0: array([ 0.16, -0.44,  0.41, -1.35, -1.04,  0.57, -1.33,  0.54,  0.39,
        1.69, -0.36, -0.80,  0.48,  0.47, -1.28, -0.14, -0.57, -3.42,
        0.55, -0.57,  0.94,  1.70,  5.90, -0.08, -1.88, -3.06, -1.62,
       -1.17, -0.82,  0.16])
1: array([ 2.13, -0.66, -0.43, -0.68, -1.05, -1.70,  0.63, -1.80, -1.12,
       -0.85, -0.41,  1.45, -0.34,  0.46, -0.22, -1.20,  0.48,  0.99,
       -0.40,  0.69,  0.61, -1.27, -0.82,  0.73, -0.66, -0.12,  0.62,
        0.46, -1.23,  1.66])
2: array([-2.24,  0.28,  1.34,  0.74,  1.24,  0.41, -1.02, -2.12, -1.52,
        0.79,  1.17,  0.32, -0.97,  0.16,  0.60,  0.16, -0.98, -1.78,
       -0.42, -1.43,  0.13,  1.28,  1.11,  1.07,  0.70,  0.73, -0.59,
       -0.92, -0.84, -0.62])
3: array([-0.48, -0.28,  0.21, -2.61,  0.01,  0.15,  0.29, -1.43, -0.67,
       -1.55,  1.62, -0.87, -0.72, -0.74,  0.33,  0.64,  0.63, -0.19,
       -0.03,  0.44,  0.43,  0.83,  0.90,  2.50, -0.47, -0.60, -0.67,
        0.55, -0.87,  0.51])
4: array([-1.08, -0.51, -1.22, -0.03, -0.95, -0.46,  0.20, -0.09,  1.26,
       -0.83,  0.12, -2.67,  1.05,  0.81, -0.49,  0.86,  0.58,  0.90,
        0.06,  0.94, -1.76, -0.97,  0.18,  1.12,  0.19, -0.67, -2.81,
        0.84,  1.15,  0.90])
5: array([-0.46, -0.18,  0.14, -3.24, -0.23,  0.00,  0.21, -1.54,  0.00,
       -2.01,  1.42, -0.63, -1.08, -0.64,  0.19,  0.83,  0.89, -0.63,
       -0.23,  0.61,  0.19,  0.24,  0.91,  3.11, -0.05, -0.90, -0.46,
        0.46, -0.69,  0.54])
6: array([-0.09, -0.01, -1.23,  0.16,  0.04, -1.18,  0.18,  2.38,  1.05,
        0.48, -0.42, -1.55,  0.47,  0.54,  0.33,  0.25, -0.01, -0.10,
       -0.46,  1.25, -0.96, -0.86, -1.92, -0.75, -1.31,  0.45, -0.77,
        0.12,  1.10,  0.08])
7: array([ 1.43,  0.68,  0.06,  0.93, -0.16,  0.46,  1.31, -2.16, -1.75,
       -0.36,  0.52,  0.91,  0.74, -0.19, -0.75, -0.98,  1.01,  2.34,
        0.04, -0.99,  0.25, -0.79, -0.47, -1.15,  1.63,  1.83,  2.12,
        1.05,  0.20,  0.73])
8: array([ 0.06,  1.41, -0.35,  0.84,  0.43,  2.14,  0.14,  0.03, -0.66,
       -0.91,  0.76, -0.54,  0.52,  0.05,  0.19,  0.04,  0.40,  1.37,
        0.34, -0.30, -0.41,  0.38, -0.39, -0.83,  1.07,  0.93, -1.40,
        0.32,  1.57,  0.30])

array([ 0.07, -0.30, -1.35,  0.01, -0.18, -1.06,  0.27,  1.98,  1.12,
        0.52, -0.54, -1.63,  0.47,  0.61,  0.11,  0.34, -0.15, -0.25,
       -0.40,  1.07, -1.08, -0.70, -1.64, -0.87, -1.24,  0.32, -1.23,
        0.19,  1.00,  0.17]) 6 4
array([ 0.00,  1.40, -0.20,  0.98,  0.58,  2.08,  0.11,  0.26, -0.34,
       -0.38,  0.75, -0.08,  0.39, -0.19,  0.33,  0.15,  0.15,  1.03,
        0.54, -0.36, -0.38,  0.61, -0.47, -1.07,  0.91,  0.86, -1.09,
        0.34,  1.40, -0.14]) 8 7
array([ 0.54, -0.09,  0.02, -0.59, -0.46, -0.42,  0.94, -1.77, -0.16,
       -0.95,  0.53, -0.51,  0.45,  0.91, -0.72, -0.22,  0.89,  1.25,
        0.05,  0.13, -1.01, -0.74,  0.39,  1.30,  1.72, -0.04,  0.01,
        0.13,  0.61,  1.14]) 1 4
array([ 2.09, -1.65,  1.72, -1.21,  0.94, -2.37,  0.64,  1.10,  0.18,
        1.29,  0.22,  0.04, -0.29,  0.12, -0.14, -1.39, -0.07, -1.59,
       -0.30,  0.35,  0.72,  0.23,  0.15,  0.50, -1.56, -0.28,  1.92,
       -2.13, -0.98,  0.24]) 1 6
array([ 0.96, -0.11, -0.66,  0.57, -0.36, -0.47, -0.59,  1.32,  1.09,
        0.19, -0.79,  0.19,  0.07,  1.13,  0.66,  0.29, -0.57, -0.74,
        0.60,  1.42, -0.81,  0.13, -0.06, -0.49, -0.84, -1.15, -2.71,
       -0.76,  0.50,  0.26]) 6 4
array([-1.54,  0.08, -0.68,  2.09,  0.33,  2.99, -1.24,  0.10, -0.07,
       -0.12, -1.42,  0.92,  0.18, -0.81,  0.45,  0.61, -1.28,  1.63,
        0.99,  0.13,  1.08,  0.29, -2.16, -0.97,  1.21, -0.55, -0.44,
        0.55,  0.54, -1.21]) 8 6
array([ 0.73,  0.66,  0.63,  0.94,  0.17,  0.67,  1.07, -1.42, -1.66,
       -0.54,  0.89,  0.60,  0.46, -0.23, -0.54, -1.00,  0.90,  2.36,
        0.15, -1.15,  0.37, -0.56, -0.52, -0.57,  1.05,  1.58,  1.87,
        0.74,  0.33,  0.76]) 7 8
array([ 0.11, -1.26,  0.85, -1.26, -0.83,  0.48, -1.39,  0.37,  0.08,
        2.18, -0.72, -1.05,  0.60,  0.54, -1.35, -0.57, -1.01, -3.19,
        0.58, -0.52,  1.27,  1.42,  5.86,  0.25, -2.56, -3.63, -1.76,
       -1.34, -0.97,  0.32]) 0 2
array([-1.68,  0.67,  0.50,  1.96,  0.67,  0.24, -0.82, -2.40, -1.50,
        1.00,  0.56,  0.70, -0.56,  0.15,  0.62,  0.15, -0.92, -1.44,
       -0.43, -1.62, -0.07,  1.04,  0.67, -0.36,  0.73,  1.52, -0.49,
       -0.33, -0.68, -0.67]) 2 8
array([-0.40,  0.99, -0.16,  1.49,  0.14,  0.35, -0.15,  0.61, -0.99,
        0.52,  1.68, -1.86,  0.02, -1.14,  0.36,  0.46,  0.28,  0.33,
       -0.57, -0.36, -0.28,  0.02,  0.19, -1.54, -0.75,  1.83, -1.79,
        1.10,  0.81,  0.40]) 8 6
array([ 2.98,  0.70, -0.54, -0.23, -0.64, -1.61,  0.05,  0.29,  0.67,
       -0.81, -0.34,  2.61, -1.18,  1.15,  0.97, -0.15,  0.49, -0.41,
       -0.16,  0.85, -1.18, -1.07, -0.96,  0.01,  0.48,  0.20,  0.21,
       -0.48, -0.01,  0.73]) 1 6
array([-0.87, -2.15,  1.04,  0.22,  0.54, -0.49, -1.13, -1.61, -1.23,
        1.93,  0.04, -1.86, -0.59, -2.65,  0.59,  1.57, -1.58, -1.73,
       -1.88, -0.32,  1.54,  0.80,  0.77,  0.17, -1.28,  0.10, -1.15,
        0.25, -2.22,  0.09]) 2 3
array([-1.04,  0.05,  0.56, -1.96,  0.44, -0.91,  0.14,  1.97,  0.57,
        1.51, -0.42,  0.19, -0.57, -1.02, -0.24, -0.52, -0.06, -1.78,
       -1.09, -1.00,  0.70, -0.08, -0.22,  0.02, -1.50,  0.06,  3.83,
       -0.48, -1.00, -1.53]) 6 2
array([-1.40, -1.06, -0.87, -1.60, -0.16, -0.25,  0.76, -0.60, -0.11,
       -1.03,  0.24, -2.10,  0.69, -0.19, -0.41,  0.35,  0.21,  0.30,
        0.18,  0.69,  0.63,  0.40, -0.09,  1.02, -1.14, -0.35, -0.47,
        0.99, -0.47,  0.24]) 3 5
array([-1.51,  0.47, -1.17, -0.36, -1.11, -0.88,  0.35,  0.78,  2.51,
        0.01, -2.12,  1.38,  0.74,  1.19, -0.36,  0.34,  0.30,  0.21,
        0.88,  0.34, -0.75, -0.51, -0.48, -0.66,  1.39, -0.84,  2.09,
        0.53, -0.17, -1.64]) 6 4
array([-1.95,  0.32,  1.40,  1.14,  1.37,  0.47, -0.57, -2.37, -1.80,
        0.86,  1.07,  0.65, -0.85,  0.21,  0.51,  0.18, -1.09, -1.28,
       -0.66, -1.89,  0.09,  1.46,  1.12,  0.77,  0.82,  1.04,  0.14,
       -0.67, -0.89, -0.51]) 2 3
array([ 0.03, -0.20, -0.50,  1.03, -0.97, -3.03,  0.48,  1.41,  1.51,
        0.61, -0.96, -0.29,  0.54,  2.17, -0.37, -0.42,  0.53,  0.53,
       -0.90,  0.64, -2.22, -2.24, -1.34, -0.86,  0.32,  0.46,  0.45,
       -0.19,  1.12,  0.64]) 6 4
array([ 1.28,  0.19, -0.19, -0.34,  0.17,  0.32, -0.69, -0.01, -0.93,
       -0.74,  0.33,  2.74, -1.32, -1.52,  1.60, -0.23, -0.08, -0.25,
        0.64, -0.13,  1.91,  0.53, -0.12,  0.04, -1.04, -0.05,  1.43,
        0.39, -1.68, -0.67]) 1 3
array([-2.34, -1.90,  0.92,  3.22,  0.09, -0.89, -0.42, -0.66, -0.58,
        0.82, -1.06, -2.40,  0.97,  1.34, -0.94,  0.07, -1.27,  2.60,
       -0.49,  0.98, -0.95, -1.10, -1.76,  1.14,  0.13, -0.49, -2.43,
        0.17,  1.56,  1.38]) 4 6
